128 stands for zero in the data rows.
Here are some numbered points:
[ 71 131 111 151 123  55 118 145  99  82 139 104  98 132 109 119 136 157 135] 0
[ 86 199 120 153 109  93 120 122 117 113 150 132 121 102 104 110 108 141 125] 1
[ 87 148 107 148 103  68 116 121  98  98 141 126  81  83 105 138 108 135 116] 2
[146 183 145 143 102 100 134 131 104 106 139 119 106  98 105 122 113 120 133] 3
[203  94  84  63 186 150 113 105 158 157 101 115 134 140 115  95 120 118 115] 4
[117 158 148 136 115  74 142 119 115  86 145  98 105 132  76 132 143 104 131] 5
[161 123 114 137 143 134 123 142 174 119 122 161 121 148 158 165  74 211  90] 6
[ 63  87  61 158 121  79 123 160 132 119 136 110  98 109 126 112  80 141 151] 7
[ 79 107 116 158 144  45 109 120 118  86 136 108 107 125  84 141 136 141 121] 8
[103 143 148 120 151 172 136  95 133 151  94 118 158 135 134  97 162  98 155] 9
[154 173 160 153  96  86 134 114  97 105 168 115 115 124 104 150 114 134 126] 10
[153 171 175  92 170 139 116  87 130 146  77 108 139 145 129  94 170 109 132] 11
[151 181 147 159 106  96 138 147  97 101 149 101 104 120 116 131 105 116 129] 12
[165 116 148 129 139 150 154 126 129 156 117 128 163 166 148 133 155  89 143] 13
[136 159 157 143 113  74 145 115 122  98 148 106 117 117  79 143 128  89 130] 14
[101 147 141 161 140  74 155 132 118  91 138  87 114 139  95 119 145 110 147] 15
[162 112 114  97 170 163  98  71 161 164  95 139 139 120 110  85 158  96 123] 16
[124  91 102  72 141 119 132 103 129 164 137 153 166 120 152 121 139 111 126] 17
Which three points above are nearest to each new point, looking only along the 3 directions in which the numbered points spread most? Their numbers follow each, smallest number first.
[133 160 150 172 113  84 137 138 109  91 134 110 119 141  89 134 138 108 136] -> 3 5 14
[164 108 112  89 147 162 126 100 121 156 135 165 162 124 169 118 147 113 128] -> 4 16 17
[173 122 103 144 123 206  73 170 135 117 142 111  91 144 131 141  55 201 103] -> 4 6 17
[142 112 132 126 105 173 139 133 125 171 116 138 158 135 161 127 166  92 171] -> 9 13 16
[135  68 120 132  91 193 142 132 150 169 112 141 156 109 134 105 143 123 157] -> 4 16 17
[161 108 118 112 145 121  96 147 146 118 140 168 124 116 169 158  65 216  68] -> 4 6 17
[ 91 126 125 126 126  88 162 141 124  94 118  91  88 135  82 123 153 109 121] -> 5 8 15
[109 168 128 168 128  70 136 114 111 111 167 117 129 117  82 150 104 122 125] -> 1 3 5
